[[358 339 374  94 613 411]
 [542 665 701  76 290 411]
 [756 385 239 733 571 241]
 [218 489 185 694 671 371]
 [201 457 268 748 411 422]
 [525 266 377 212 850 428]
 [476 573 651 497  30 463]
 [555  55 268 634 131 385]
 [165 260  11 459 296 267]
 [520 319 569 309 672 537]]
Rows and columns are numbered from 0.
Which number is the largest entry?
A: 850
The entry directly above the largest entry is 411
The entry at row 0, column 2 is 374
Which number is the entry at row 1, column 0?
A: 542
The entry directly below the largest entry -> 30
Which number is the entry just left of the smallest entry?
A: 260
Which number is the entry just right of 201?
A: 457
Which number is the entry in the bottom-right corner?
A: 537
Which number is the entry directly below 11?
A: 569
The entry in row 0 and column 0 is 358
Which number is the entry just right of 571?
A: 241
The entry directly above 239 is 701
The entry in row 2 and column 2: 239
The entry directly below 542 is 756
Which number is the minimum?
A: 11
Which number is the entry just left of the largest entry?
A: 212
The entry directly below 457 -> 266
Which number is the entry directly below 459?
A: 309
The entry just right of 694 is 671
Which number is the entry directly above 165?
A: 555
The entry in the bottom-left corner -> 520
The entry directly below 339 is 665
Which number is the bottom entry of the column that holds the largest entry?
A: 672

-5.046,111.580,-109.096,40.021,-88.339,-112.368,43.434,-79.967
What is the first entry from the left?
Answer: -5.046
What is the third entry?
Answer: -109.096
What is the entry just right of -5.046?
Answer: 111.580
The third entry from the right -> -112.368
The last entry: -79.967

grid = [[-0.57, 2.69, 1.81, -3.04, -1.24, 0.16, -0.59, -2.92, 1.22, 0.73, 1.51, 2.61, -3.07], [1.37, -0.33, -0.08, -3.97, 2.74, 0.71, -1.35, 0.39, 0.12, 4.73, 0.85, -0.04, -0.14], [-0.84, 0.97, -0.97, 3.72, -2.14, 0.00, 1.46, -0.31, -0.35, -5.17, -0.06, -0.75, 0.71], [1.36, 1.03, -1.86, 3.67, 0.33, 1.74, 1.70, -1.11, -1.19, -3.69, -2.80, -0.94, 0.16], [-0.62, 2.88, -1.29, -1.25, 0.05, 1.91, -3.00, 1.17, 0.40, -4.37, 1.07, 0.81, -1.95], [-1.80, -0.36, 3.26, 0.87, -3.56, -1.89, 1.85, -3.60, 0.28, 0.65, 0.00, 1.73, -0.28], [-1.32, -2.90, 1.86, 0.49, -1.32, -3.93, 1.48, 1.79, 1.41, 3.27, 1.20, 0.03, 0.63], [-0.76, -3.79, 1.09, -0.08, 1.25, -1.00, -2.63, 3.63, -0.31, 2.23, -2.63, 0.31, 0.43], [-1.59, 1.18, 3.08, -2.55, -2.33, -0.51, -0.72, -3.35, 0.67, 1.27, 1.10, 2.68, -1.78], [-0.09, -2.70, 1.24, -2.25, 1.79, -1.01, -2.23, 2.59, 0.40, 4.36, -1.09, 0.70, -0.44], [-1.38, -2.59, 2.14, 0.51, -2.02, -3.35, 2.17, -0.22, 0.64, 3.23, 1.66, -0.30, 1.89], [1.88, 0.26, -3.62, 1.51, 2.84, 1.55, -0.20, 3.19, -0.53, -2.11, -0.77, -2.30, 0.77], [0.27, 4.22, -0.93, -1.21, -0.88, 2.04, 0.18, -2.97, 0.14, -3.13, 2.24, 0.53, -1.30]]
The first entry in reading order: -0.57
The entry at the centre -> 1.48
The entry just left of the smallest entry? -0.35
The entry just left of 0.18? 2.04
The entry just left of -0.93 is 4.22
The entry just right of -0.20 is 3.19
The entry just left of 0.65? 0.28
The 4th entry in reading order? -3.04
The entry just left of the centre entry? -3.93
The third entry in reading order? 1.81
The entry just left of 0.49 is 1.86
The entry just right of the largest entry? 0.85
The entry just right of -3.97? 2.74
The second largest entry is 4.36
The entry just right of -2.80 -> -0.94
The median entry: 0.05
The entry just left of 0.53 -> 2.24
The entry just left of 2.17? -3.35
The entry just left of -0.28? 1.73
The entry just left of 3.27 -> 1.41
